In the data rows, the value 128 means zero.
Each row has a hidden score. How much does it go up from the first row of each pair to the second? 15 means little or no change, 30 a big rise and 0 a big fall. The score is a weighted sum of the row's numbers plus the product of two more (or one squared), each taken from its middle value.
{118, 112,  89, 115, 135, 135, 118, 143, 113, 105, 116, 110, 120, 116,
 128, 120, 117}
{148, 130, 128, 117, 120, 117, 127, 131, 126, 126, 144, 132, 124, 119,
 113, 125, 119} >> 16
{173,  83,  77,  82,  76, 154, 145, 176,  97,  81,  89,  95, 148,  90,
  80,  74,  88}
{140, 124, 116, 114, 120, 139, 111, 141, 118, 130, 121, 126, 118, 124,
 119, 114, 140} >> 15
{137, 103, 107, 118, 111, 146, 144, 145, 109, 101, 104, 105, 141, 107,
 136, 106, 115}
{126, 153, 152, 156, 142,  93, 136, 113, 161, 163, 177, 149, 114, 136,
 131, 142, 124} >> 26
{ 76, 203, 193, 207, 194, 108,  99,  51, 193, 198, 164, 197,  93, 211,
 198, 207, 180}
{122, 155, 177, 170, 148, 126, 127, 102, 133, 159, 177, 159, 120, 146,
 166, 155, 152} >> 10
{147, 136, 148, 136, 122, 122, 129, 122, 137, 139, 142, 138, 128, 137,
 116, 136, 123}
{133, 138, 147, 148, 119, 122, 131, 108, 136, 140, 118, 143, 114, 147,
 128, 138, 156} >> 10
{109, 105,  99, 112, 119, 182, 134, 154, 110, 106,  95, 106, 131, 105,
 130, 110, 124}
{140, 107, 104, 101, 121, 127, 130, 149, 101, 101,  98, 104, 120, 112,
 126, 113, 118} >> 19
{124, 111, 112, 109, 119, 130, 130, 141, 115, 112, 113, 110, 127, 109,
 124, 108, 116}
{124, 122, 112, 121, 132, 120, 132, 138, 128, 125, 133, 117, 121, 111,
 127, 119, 117} >> 17
{139, 114,  98, 119, 125, 112, 124, 147, 107, 105, 117, 113, 131, 116,
 122, 109, 122}
{131,  84,  82,  99, 102, 144, 144, 169,  90,  89,  95,  95, 145,  92,
  98,  91,  95} >> 14
{141,  91,  80,  85, 106, 178, 151, 173,  96,  99,  88,  81, 174,  80,
 100,  91,  99}
{136, 131, 143, 142, 124, 117, 148, 129, 130, 142, 145, 129, 110, 129,
 109, 120, 119} >> 25
{138,  98,  98, 108, 115, 171, 137, 161, 102,  87,  86,  82, 141, 107,
 115, 109, 115}
{118, 114,  99, 138, 139, 152, 128, 133, 121, 126, 134, 122, 151, 129,
 126, 128, 125} >> 21
{148,  77,  98,  77,  92, 137, 154, 175,  67,  73, 107,  84, 119,  84,
  93,  81,  97}
{146,  81,  85,  88,  89, 143, 126, 171,  71,  75, 112,  87, 131,  86,
 103,  89,  99} >> 20
{133, 126, 167, 142, 125, 148, 161, 128, 115, 130, 158, 140, 115, 138,
 123, 125, 137}
{138, 134, 145, 140, 128, 127, 126, 129, 133, 143, 144, 134, 154, 120,
 138, 128, 130} >> 16
{128, 113, 102, 123, 130, 122, 119, 149, 113, 113, 111, 110, 116, 114,
 111, 107, 117}
{146,  90,  96,  84, 116, 153, 137, 164,  83,  89,  98,  91, 140,  87,
 114,  95, 102} >> 9
{140, 106,  97, 111, 130, 154, 131, 144, 110, 120, 120, 104, 147, 115,
 117, 109, 105}
{159, 122, 137, 108, 126, 108, 142, 130, 134, 140, 157, 150, 169, 123,
  92, 125, 116} >> 20
{118, 131, 133, 118, 124, 136, 139, 128, 131, 130, 129, 127, 152, 126,
 117, 131, 136}
{126, 121, 108, 111, 117, 123, 122, 137, 110, 107, 114, 108, 120, 104,
 128, 122, 117} >> 17
{114, 146, 153, 144, 146, 145, 150, 112, 148, 154, 148, 141, 124, 139,
 131, 138, 151}
{144, 102, 103, 109, 106, 121, 118, 158,  90,  98, 123,  96, 101,  93,
 101, 103, 121} >> 17
{143,  98, 103,  96, 100, 170, 123, 146,  99,  93, 104, 107, 145, 121,
 106, 100, 118}
{158, 146, 157, 128, 112,  95, 126, 126, 145, 126, 120, 137, 110, 133,
 100, 131, 135} >> 17
{159, 137, 147, 137, 143, 112, 145, 118, 133, 137, 161, 149, 117, 129,
 108, 134, 114}
{140, 137, 148, 139, 124, 118, 122, 122, 143, 140, 134, 137, 112, 138,
 113, 129, 138} >> 17
{ 19, 230, 211, 253, 224,  70, 101,   0, 241, 224, 184, 239,  90, 249,
 255, 255, 199}
{128,  74, 107,  93,  76, 174, 157, 169,  97,  79, 112,  83, 153,  79,
 105,  86,  75} >> 5
{136, 113, 115, 106, 109, 148, 119, 141, 107, 110, 124, 115, 130, 113,
 131, 112, 133}
{146,  94,  96,  86, 103, 117, 110, 166,  81,  91, 128, 106, 138,  88,
 102,  86,  92} >> 19
{115, 174, 163, 175, 163,  93, 116,  95, 173, 178, 171, 176,  99, 162,
 140, 165, 148}
{133, 148, 161, 128, 132, 115, 115, 117, 125, 139, 139, 145, 127, 135,
 120, 136, 154} >> 14
{138, 112, 131, 139, 131, 130, 130, 131, 110, 112, 111, 121, 120, 127,
 140, 124, 124}
{128, 113, 109, 113, 122, 129, 137, 134, 122, 111, 111, 127, 127, 115,
 121, 119, 114} >> 26
{109, 112,  79, 101, 133, 149, 195, 146, 124,  96,  88,  74, 135,  92,
 155, 110,  89}
{109, 107,  98, 104, 126, 143, 134, 141,  98,  99, 109, 106, 132, 109,
 136, 115, 127} >> 27
{121, 131, 113, 115, 128, 131, 143, 140, 122, 122, 124, 129, 108, 109,
 132, 126, 115}
{147, 130, 139, 124, 129, 159, 133, 132, 129, 130, 144, 133, 114, 125,
 116, 118, 125} >> 18
{135,  91,  86, 100, 114, 146, 117, 156,  99, 104, 120, 103, 153, 106,
 111,  98, 102}
{122, 164, 167, 163, 157, 105, 114,  96, 161, 173, 166, 172, 133, 170,
 135, 156, 141} >> 15
{118,  88,  73, 101, 130, 142, 135, 153, 100,  90, 101, 103, 153,  89,
 130, 110, 103}
{137, 113,  87, 101, 125, 145, 138, 148, 120, 108,  95, 110, 151, 117,
 127, 113, 119} >> 12
{154, 101, 115,  99, 102, 118, 143, 148,  98,  99, 118, 108, 122, 109,
 110,  98, 109}
{115, 107, 119, 133, 124,  95, 147, 125, 131, 129, 107, 128, 156, 148,
 129, 127, 101} >> 13
{155,  77,  90,  72,  83, 165, 152, 182,  65,  71, 103,  75, 155,  75,
  79,  77, 102}
{133, 163, 166, 162, 149, 109, 113, 104, 156, 172, 160, 158, 112, 159,
 131, 156, 146} >> 19
{ 58, 196, 190, 195, 179,  83, 100,  57, 178, 183, 173, 198,  93, 190,
 196, 201, 187}
{148, 111, 103, 103, 115, 132, 131, 145, 102, 112, 115, 109, 139, 110,
 118, 111, 115} >> 12
{151,  98,  99,  90,  97, 155, 128, 164,  94,  92,  88,  84, 155,  98,
 109,  92, 135}
{140, 118, 116,  92, 113, 131, 134, 146, 115, 115, 111, 117, 138, 112,
 118, 113, 107} >> 16
{116, 108,  88,  98, 135, 145, 120, 147, 109,  93,  96, 106, 133, 116,
 119, 112, 125}
{138, 118, 103, 115, 131, 138, 108, 141, 118, 120, 105, 115, 130, 129,
 127, 129, 121} >> 13
{129, 140, 161, 150, 141, 136, 119, 113, 132, 147, 153, 143, 132, 138,
 155, 143, 146}
{119, 122, 104, 120, 123, 132, 116, 136, 111, 115, 121, 118, 149, 121,
 122, 116, 116} >> 23
{142, 134, 136, 143, 139, 121, 118, 128, 123, 144, 127, 138, 118, 140,
 117, 122, 132}
{137, 110,  92, 106, 114, 121, 130, 149, 110, 100, 119, 108, 114, 100,
 110, 114, 112} >> 22
{122, 121, 128, 120, 114, 161, 136, 136, 130, 118,  98, 121, 133, 118,
 121, 119, 126}
{110, 169, 167, 152, 166, 122, 121,  94, 167, 169, 155, 161, 124, 152,
 156, 169, 154} >> 20
{122, 109, 100, 108, 122, 172, 134, 147, 102, 100,  78,  97, 138, 115,
 126, 118, 145}
{126, 119, 121, 125, 128, 128, 137, 131, 129, 125, 114, 123, 117, 137,
 129, 127, 108} >> 23
{116, 138, 147, 147, 139, 113, 152, 113, 148, 151, 166, 131, 113, 128,
 114, 144, 122}
{118, 144, 136, 142, 146, 145, 133, 116, 148, 152, 150, 132, 117, 144,
 121, 138, 145} >> 13
{142, 132, 127, 124, 128, 115, 113, 129, 122, 134, 130, 126, 140, 127,
 112, 127, 128}
{149, 103,  93, 102, 112, 139, 135, 152, 107, 109,  92, 111, 159, 109,
 130, 100, 126} >> 5
{147,  89,  90,  98, 114, 148, 141, 157,  92,  96, 119,  95, 142, 101,
  97,  97, 100}
{ 96, 176, 181, 156, 141, 110, 123,  94, 169, 178, 146, 181, 115, 167,
 145, 162, 152} >> 14
{163,  58,  68,  80,  83, 157, 140, 196,  83,  69,  82,  56, 130,  50,
  81,  55,  79}
{147, 151, 155, 155, 127, 113, 117, 109, 147, 152, 154, 158, 124, 160,
 126, 148, 141} >> 19
{146, 123, 127, 109, 127, 125, 120, 133, 108, 119, 144, 123, 139, 115,
 120, 119, 133}
{124, 120, 124, 133, 141, 136, 137, 123, 129, 127, 103, 114, 121, 129,
 137, 127, 125} >> 7
{157,  81,  77,  96, 105, 154, 145, 175,  97,  97,  96,  66, 157,  83,
  81,  83,  98}
{144, 106, 118, 108,  88, 136, 121, 137, 121, 108, 106, 116, 133, 121,
 119, 114, 120} >> 15
{139, 111, 105, 105, 100, 151, 133, 151, 103,  94, 108, 105, 135, 103,
 128, 114, 115}
{129, 120, 104, 110, 117, 113, 136, 135, 117, 121, 120, 122, 131, 115,
 137, 116, 104} >> 18
{ 88, 202, 165, 175, 166,  80,  89,  67, 199, 186, 162, 191, 108, 186,
 179, 204, 187}
{134, 131, 119, 111, 114, 133, 125, 131, 129, 125, 106, 122, 126, 121,
 125, 128, 131} >> 7
{139, 124, 121, 127, 115, 136, 134, 135, 129, 118, 138, 109, 115, 108,
 130, 124, 119}
{142, 135, 145, 140, 129, 134, 150, 116, 147, 150, 147, 129, 138, 128,
 124, 140, 130} >> 12
{143, 142, 134, 125, 125,  84, 110, 118, 131, 138, 140, 135, 119, 159,
 104, 130, 106}
{ 55, 216, 200, 221, 215,  86,  84,  32, 209, 211, 164, 217, 103, 217,
 214, 229, 207} >> 7
{127, 147, 163, 148, 142, 126, 123, 116, 149, 158, 152, 133, 117, 136,
 141, 146, 141}
{125, 118, 130, 113, 132, 135, 126, 133, 106, 108, 124, 131, 131, 118,
 147, 125, 125} >> 9
{125,  97,  84, 113, 119, 125, 114, 155,  92,  96, 115,  86, 115, 101,
 114, 105, 100}
{ 60, 213, 188, 219, 204, 105,  92,  36, 208, 211, 172, 213,  94, 217,
 220, 222, 174} >> 17
{ 53, 195, 178, 206, 185, 108, 119,  46, 211, 195, 164, 204, 110, 206,
 199, 212, 179}
{106, 106, 105, 103, 128, 159, 151, 142,  98,  97, 103,  99, 145,  97,
 144, 114, 129} >> 2
{120, 120, 109, 106, 128, 127, 117, 135, 138, 128, 130, 122, 143, 122,
 133, 122, 113}
{116, 168, 163, 154, 143,  91, 120,  84, 171, 169, 162, 179, 132, 164,
 140, 161, 160} >> 16
{137, 138, 142, 132, 129, 118, 132, 118, 135, 142, 146, 139, 142, 140,
 130, 143, 135}
{141, 140, 153, 141, 127, 108, 142, 121, 131, 134, 134, 147, 130, 153,
 103, 131, 129} >> 15
{ 99, 174, 183, 169, 176,  98, 126,  71, 171, 177, 170, 181, 108, 183,
 165, 179, 165}
{170,  76,  82,  64,  93, 152, 141, 189,  74,  81, 101,  71, 168,  74,
  54,  62,  76} >> 21
{137,  93, 117, 103, 102, 116, 145, 143,  98, 101, 132, 107, 123, 109,
 116, 100, 102}
{119,  98, 106, 114, 124, 130, 128, 149, 103,  98, 103, 101, 131, 100,
 133, 107, 123} >> 11
{124, 114, 106, 106, 133, 150, 125, 132, 118, 117,  95, 116, 132, 127,
 141, 123, 128}
{ 92, 163, 156, 147, 155, 115, 114,  95, 151, 153, 135, 162, 138, 150,
 164, 164, 152} >> 18
{128, 119, 102, 121, 126, 133, 133, 145, 117, 116,  94, 105, 135, 120,
 122, 108, 132}
{135,  96,  95, 114, 120, 135, 132, 150, 105, 105, 119,  99, 141, 110,
 122, 108, 107} >> 17
{156,  91,  98,  90,  97, 161, 130, 156,  94,  96,  92,  94, 155, 101,
  98, 101, 114}
{116, 180, 170, 157, 137,  87, 120,  83, 185, 165, 147, 181, 116, 167,
 147, 168, 157} >> 22
{148,  84,  69,  67, 112, 148, 134, 177,  76,  81, 106,  89, 160,  88,
  82,  80,  92}
{153,  93,  87, 102, 115, 171, 132, 160, 100,  93,  83,  85, 154, 108,
 104,  93, 106} >> 8
{108, 105,  96, 106, 127, 141, 145, 145, 109,  93, 104,  98, 120, 106,
 131, 111, 106}
{125, 129, 129, 128, 142, 107, 139, 124, 131, 142, 135, 132, 143, 123,
 121, 126, 134} >> 17
{144, 109, 105, 111, 103, 133, 126, 146,  95,  94, 100, 107, 121, 119,
  99, 105, 115}
{ 29, 231, 179, 227, 221, 108,  68,  16, 229, 226, 154, 224,  81, 254,
 244, 246, 209} >> 19
{145, 142, 143, 142, 138,  89, 129, 117, 133, 145, 129, 121, 139, 147,
 107, 130, 135}
{123, 119, 101, 111, 134, 145, 116, 133, 117, 114, 106, 127, 153, 139,
 137, 127, 147} >> 9
{147, 106,  91, 106, 112, 151, 123, 164,  98, 106, 105,  83, 127,  97,
 117, 101, 120}
{142, 102,  94, 105,  97, 135, 128, 152,  97,  91, 119, 103, 151, 103,
 100,  98, 123} >> 20
{151,  86,  71,  75,  95, 139, 147, 179,  85,  80,  99,  83, 147,  81,
  97,  78,  99}
{108,  96,  94, 102, 123, 180, 136, 155,  92,  96, 109,  91, 147,  89,
 135, 101, 117} >> 6
{140, 130, 135, 142, 137, 109, 133, 119, 138, 141, 144, 134, 133, 136,
 123, 128, 130}
{131, 133, 155, 137, 115, 100, 113, 128, 137, 138, 166, 145, 102, 132,
 126, 128, 126} >> 18
{116,  98,  99, 114, 120, 144, 126, 152, 106, 106, 102, 113, 147, 114,
 102, 106, 122}
{135, 151, 129, 134, 156, 122, 136, 116, 127, 135, 155, 161, 126, 133,
 120, 140, 138} >> 18
{136, 106, 122, 132, 149, 136, 134, 129,  96, 127, 165, 120, 157, 107,
 147, 120, 104}
{137,  96,  92, 104, 109, 147, 129, 150,  98,  91, 107, 110, 133, 107,
 107, 105, 114} >> 20
{137, 128, 119, 122, 128, 129, 134, 141, 135, 133, 131, 117, 112, 113,
 114, 116, 111}
{117, 118, 118, 112, 121, 126, 112, 138, 104, 112, 106, 123, 118, 119,
 137, 123, 135} >> 8
{142,  96, 109,  99, 100, 143, 122, 150, 103, 101, 118, 115, 156, 113,
 109, 109, 122}
{120, 147, 133, 154, 142, 136, 103, 121, 151, 161, 143, 150, 131, 154,
 135, 139, 146} >> 17
{123, 107,  99, 103, 116, 127, 124, 143, 112, 107, 104, 115, 131, 100,
 124, 116, 112}
{139, 103,  75, 102, 125, 138, 138, 155, 114, 106,  92,  96, 135,  93,
 137, 104, 110} >> 10
{131, 121, 136, 124, 119, 126, 135, 134, 131, 121, 112, 121, 116, 124,
 130, 122, 123}
{141, 143, 167, 147, 142, 139, 132, 116, 131, 152, 154, 145, 137, 139,
 112, 134, 135} >> 20
{ 30, 246, 202, 214, 215,  78,  88,   3, 243, 223, 167, 234,  88, 244,
 245, 237, 192}
{153,  86,  88,  78,  94, 153, 152, 170,  81,  88, 100,  86, 150,  86,
  91,  85,  99} >> 7
{132, 115, 106, 120, 116, 130, 120, 141, 131, 115, 110, 122, 123, 127,
 112, 120, 117}
{141, 117, 107,  93, 107, 136, 139, 144, 109, 113,  98, 106, 116, 116,
 112, 111, 123} >> 10
{131, 109, 105, 116, 100, 147, 150, 140, 118, 111, 135, 134, 126, 114,
 117, 104, 109}
{155, 158, 159, 152, 143, 108, 121, 113, 164, 169, 151, 158, 124, 158,
 118, 150, 140} >> 12
{139,  91,  78,  98, 110, 136, 133, 164,  94,  90, 103,  94, 145, 101,
 104,  93, 100}
{107, 172, 176, 162, 146, 124, 111,  85, 172, 176, 161, 177, 127, 173,
 139, 169, 163} >> 17
{151, 136, 145, 148, 135,  92, 120, 122, 132, 137, 167, 126, 102, 137,
 133, 144, 124}
{143, 135, 168, 148, 143, 132, 127, 114, 124, 154, 166, 146, 142, 146,
 114, 141, 138} >> 17
{127, 152, 162, 163, 152,  88, 112, 105, 148, 158, 166, 161, 101, 160,
 117, 148, 135}
{118, 119, 112, 116, 135, 101, 132, 135, 113, 116, 134, 113, 128, 101,
 127, 125, 106} >> 14
{107, 171, 164, 169, 144, 103, 116,  86, 171, 167, 169, 176, 120, 162,
 160, 169, 168}
{150, 160, 162, 152, 142, 115, 115, 106, 155, 165, 154, 154, 125, 153,
 112, 139, 147} >> 19
{136, 138, 153, 157, 129, 134, 100, 119, 138, 157, 142, 160, 115, 146,
 118, 144, 156}
{146, 109, 102, 104, 120, 134, 136, 143, 110, 100, 100, 103, 119, 110,
 120, 110, 108} >> 15
{143, 126, 132, 139, 130, 141, 123, 129, 135, 133, 124, 111, 113, 118,
 142, 132, 108}
{175,  89,  88,  78,  83, 150, 138, 181,  86,  85,  90,  76, 126,  84,
  87,  85,  98} >> 17
{114, 145, 157, 164, 149, 130, 126, 109, 148, 149, 144, 157, 133, 145,
 142, 137, 157}
{114, 144, 140, 114, 134, 104, 122, 121, 135, 135, 118, 123, 117, 116,
 136, 138, 131} >> 19
{141, 112, 119, 121, 107, 122, 123, 134, 122, 115, 134, 116, 106, 116,
 115, 122, 119}
{112, 109,  91,  87, 132, 144, 124, 143,  95,  90, 113, 103, 138,  96,
 151, 119, 123} >> 9
{143, 126, 107, 105, 114, 121, 156, 128, 140, 124, 123, 118, 169, 101,
 125, 118, 102}
{127,  96,  93,  88, 127, 166, 151, 153,  93, 106, 101,  97, 154,  94,
 104, 102, 112} >> 8
{ 45, 210, 197, 214, 222,  74, 110,  31, 213, 213, 180, 219, 100, 219,
 205, 227, 165}
{146,  82,  97, 102, 103, 160, 140, 162,  98,  97, 110,  96, 144,  89,
 103,  87, 100} >> 9
{144, 145, 150, 104, 125, 102, 115, 116, 137, 141, 159, 150, 119, 123,
 103, 138, 130}
{147,  92, 102,  98,  94, 131, 157, 156, 101,  88, 117, 101, 135,  92,
 101,  98,  98} >> 5
{127, 111, 107,  81,  90, 139, 118, 156, 104,  96,  80, 112, 126, 112,
  88,  99, 127}
{124, 156, 175, 165, 134, 122, 134, 104, 158, 162, 161, 157, 122, 143,
 147, 155, 139} >> 9
{164,  93,  99,  73, 105, 158, 116, 168,  74,  72, 116, 104, 147,  86,
 107,  85, 110}
{110, 122, 136, 132, 119, 145, 134, 129, 121, 130, 115, 130, 144, 131,
 125, 119, 142} >> 9
{133,  92,  99, 108, 107, 158, 149, 154, 111,  99, 113, 106, 148, 104,
 109, 100, 102}
{140, 158, 149, 130, 125,  98, 124, 116, 142, 136, 136, 136, 117, 138,
 130, 145, 144} >> 20
{106, 163, 167, 167, 147, 102, 136,  87, 168, 157, 165, 168, 114, 157,
 155, 162, 143}
{165,  92,  93,  95, 111, 132, 143, 158,  88,  87, 101,  95, 123,  78,
 105,  87,  91} >> 8
{143, 148, 153, 135, 125, 140, 126, 114, 143, 154, 132, 149, 132, 154,
 127, 144, 155}
{140, 118, 123, 140, 129, 142, 140, 131, 125, 117, 118, 124, 145, 124,
 132, 124, 125} >> 12
{122, 112, 106, 105, 124, 124, 133, 139, 132, 112, 123, 112, 130, 117,
 113, 120, 109}
{153, 125, 115, 145, 123, 104, 136, 135, 145, 122, 132, 125, 122, 135,
 142, 137, 105} >> 7
{116, 126, 123, 137, 128, 134, 119, 140, 123, 123, 110, 114, 115, 122,
 141, 123, 123}
{134, 101,  93,  94, 106, 141, 138, 150, 107, 102, 121,  97, 148,  97,
  93,  99, 111} >> 23
{ 89, 176, 162, 171, 170,  82, 103,  88, 177, 174, 161, 177, 114, 165,
 163, 176, 162}
{132, 135, 142, 142, 146, 120, 129, 126, 143, 153, 163, 149, 134, 140,
 121, 122, 130} >> 15
{120, 157, 177, 164, 143, 123, 112, 107, 157, 165, 138, 143,  84, 154,
 161, 150, 138}
{132, 109,  86,  95, 123, 128, 116, 153, 101,  99,  99, 102, 122, 112,
 120, 103, 115} >> 21
{117, 114, 129, 130, 142, 148, 136, 135, 111, 110, 103, 107, 137, 115,
 136, 119, 121}
{128, 116, 100, 119, 132, 151, 123, 134, 124, 119,  93, 119, 121, 127,
 132, 123, 139} >> 18
{112, 112, 124, 128, 123, 145, 133, 133, 102, 107, 116, 121, 119, 133,
 133, 125, 140}
{131, 129, 113, 138, 127, 104, 127, 132, 127, 139, 125, 124, 124, 145,
 113, 132, 136} >> 20
{134,  95,  90, 108, 108, 138, 158, 155,  96,  87, 105,  87, 146,  93,
  99,  93, 105}
{158, 145, 141, 132, 120, 110, 140, 122, 145, 135, 137, 127, 119, 126,
 103, 120, 130} >> 23
{111, 108,  96, 117, 127, 131, 117, 155,  96,  96, 105,  89, 154, 101,
 103, 112, 121}
{120, 160, 170, 172, 157, 108, 126, 101, 160, 167, 150, 161, 102, 147,
 145, 158, 149} >> 9
{125, 103, 103,  96, 115, 149, 153, 152, 105,  94, 100, 102, 140, 104,
 139, 107, 114}
{136, 119, 114, 118, 107, 139, 107, 139, 126, 115, 108, 122, 127, 121,
 136, 122, 138} >> 22
{119, 117,  96, 106, 114, 150, 109, 148, 107, 115, 122, 116, 147, 119,
 119, 108, 131}
{141, 143, 155, 137, 130, 116, 137, 121, 135, 133, 143, 134, 117, 134,
 135, 131, 127} >> 12
{143, 134, 125, 131, 123, 111, 114, 128, 131, 132, 136, 130, 127, 130,
 121, 125, 137}
{145,  97, 103, 101, 105, 158, 144, 164, 102,  98, 112,  87, 130,  99,
 111,  90, 107} >> 11
{114, 112, 119, 126, 126, 141, 133, 135, 112, 117, 117, 117, 148, 113,
 135, 117, 116}
{134, 113, 119,  88, 112, 161, 116, 149,  99, 104, 104, 106, 162, 114,
 105, 105, 133} >> 19
{132, 137, 131, 127, 118, 108, 118, 130, 124, 125, 131, 123, 132, 141,
 122, 124, 127}
{165,  65,  81,  72,  83, 144, 147, 196,  56,  62, 111,  58, 169,  48,
  49,  68,  83} >> 16
{123, 118, 126, 130, 124, 139, 130, 131, 124, 119, 118, 128, 119, 133,
 135, 126, 135}
{173,  94,  87,  91,  79, 143, 134, 170, 101,  99, 122, 105, 134,  97,
  85,  87,  83} >> 25
{129, 150, 143, 140, 132, 115, 120, 111, 151, 152, 144, 150, 142, 155,
 126, 146, 147}
{130, 133, 158, 152, 130, 114, 123, 120, 121, 142, 148, 141, 127, 132,
 119, 137, 143} >> 9
{145, 134, 138, 131, 124, 127, 140, 124, 135, 135, 119, 123, 130, 130,
 123, 128, 140}
{ 93, 193, 196, 203, 179, 120, 106,  61, 197, 200, 166, 197, 100, 197,
 174, 193, 183} >> 17
{112, 171, 192, 161, 143, 115, 121,  81, 176, 170, 141, 188, 120, 166,
 149, 160, 150}
{118, 134, 147, 150, 136, 114, 141, 123, 126, 129, 122, 126, 101, 128,
 126, 128, 143} >> 13
{130, 112, 109, 127, 125, 159, 139, 139, 126, 111,  96, 118, 148, 122,
 125, 117, 119}
{138, 130, 157, 136, 124, 122, 138, 123, 124, 143, 159, 134, 130, 121,
 116, 125, 146} >> 21
{121, 105, 115, 106, 113, 138, 133, 143, 119, 106, 101, 101, 133, 103,
 138, 108, 115}
{127, 105,  88, 109,  98, 165, 147, 151, 109, 101, 112, 113, 140, 120,
 114, 108, 117} >> 18
{125, 104, 106, 101, 116, 146, 140, 157, 103,  96, 107, 104, 114, 105,
 114, 106, 124}
{131, 101,  97, 110, 120, 158, 124, 148,  94, 105, 129, 114, 136, 111,
 133, 109, 110} >> 18
{109, 185, 164, 175, 150, 102,  99,  84, 180, 169, 156, 166, 118, 177,
 162, 182, 170}
{151, 108,  94,  85, 107, 143, 138, 159, 101, 104, 106, 107, 141, 103,
  97,  92, 109} >> 11
{126, 153, 163, 170, 141,  96, 125, 102, 161, 150, 128, 157, 117, 156,
 152, 153, 145}
{110, 169, 175, 177, 174, 105, 109,  79, 167, 172, 153, 180, 125, 170,
 155, 173, 156} >> 22
{124, 121,  98, 114, 140, 119, 134, 135, 137, 125, 101, 122, 106, 111,
 132, 122, 120}
{157, 122, 137, 142, 120, 133, 134, 130, 147, 136, 130, 123, 124, 134,
 115, 126, 112} >> 15
{157, 141, 133, 122, 132, 111, 132, 130, 151, 153, 139, 119, 117, 122,
 114, 128, 119}
{142,  83,  98,  78,  86, 164, 105, 161, 103,  80,  84,  94, 152,  95,
  98,  86,  95} >> 13
{134,  88,  90,  88, 102, 142, 152, 171,  95,  81,  92,  78, 112,  87,
 110,  86, 101}
{132, 109,  97, 113, 120, 161, 135, 150, 110, 100,  99, 109, 126, 107,
 127, 114, 116} >> 13
{126, 115, 120, 121, 129, 149, 122, 136, 102, 105, 131, 118, 121, 107,
 145, 123, 139}
{119, 118, 109, 108, 142, 157, 130, 137, 123, 125, 100, 108, 111, 121,
 128, 115, 137} >> 16
{161,  85,  78,  95,  96, 157, 129, 177,  86,  93, 125,  92, 153,  89,
  83,  71,  98}
{133, 148, 153, 146, 112, 123, 124, 113, 149, 148, 126, 147, 142, 140,
 134, 148, 147} >> 8
{119,  99, 105,  93, 126, 145, 138, 152,  88,  97, 123,  97, 156,  74,
 119, 101, 108}
{124, 155, 166, 148, 146, 101, 121, 108, 145, 153, 137, 140, 103, 144,
 137, 151, 141} >> 17
{141, 145, 151, 148, 137, 106, 138, 118, 146, 155, 157, 139, 115, 136,
 121, 145, 138}
{142, 107, 115, 113, 115, 110, 137, 151, 118, 118, 102,  92, 117, 114,
 124, 105, 102} >> 8
{122, 165, 179, 188, 148,  92, 129,  93, 151, 154, 177, 156, 123, 143,
 157, 166, 159}
{153,  85, 102, 103, 106, 179, 145, 157,  98, 105, 103,  91, 162, 104,
  97,  89,  99} >> 14
{124, 120, 110, 111, 129, 123, 131, 131, 116, 103,  98, 112, 128, 129,
 131, 128, 130}
{127, 109, 110, 109, 120, 145, 119, 139, 105, 107, 127, 120, 132, 117,
 134, 115, 111} >> 19
{132, 101, 106, 103, 125, 123, 148, 145,  91,  96, 111, 101, 133,  91,
 116, 110,  97}
{ 96, 167, 164, 183, 182,  99, 124,  85, 158, 178, 165, 159, 114, 159,
 163, 169, 154} >> 17
{102, 171, 176, 158, 145, 110, 118,  90, 161, 165, 149, 165, 118, 173,
 145, 166, 169}
{143, 101,  92,  92,  99, 174, 132, 164, 106,  96,  88,  99, 146, 111,
 104,  92, 124} >> 10
{131, 160, 164, 145, 130,  93, 109, 108, 151, 156, 143, 148, 131, 142,
 120, 152, 144}
{ 98, 187, 187, 164, 156,  88, 116,  83, 172, 173, 184, 186, 120, 163,
 164, 178, 170} >> 15
{144, 149, 159, 159, 129, 127, 143, 109, 147, 152, 148, 144, 123, 151,
 127, 141, 141}
{ 94, 177, 180, 172, 158, 106, 117,  73, 172, 178, 165, 181, 130, 174,
 158, 183, 165} >> 17
{128, 150, 154, 160, 134, 131, 116, 112, 161, 155, 145, 146, 131, 148,
 145, 153, 134}
{155, 128, 150, 134, 111, 103, 127, 116, 142, 130, 153, 138, 136, 122,
 117, 122, 120} >> 17
{137, 107, 107, 117, 116, 129, 130, 142, 103, 109, 133, 117, 130, 127,
 114, 117, 110}
{ 68, 212, 195, 199, 188,  84, 108,  44, 203, 203, 181, 208, 100, 205,
 204, 212, 179} >> 14
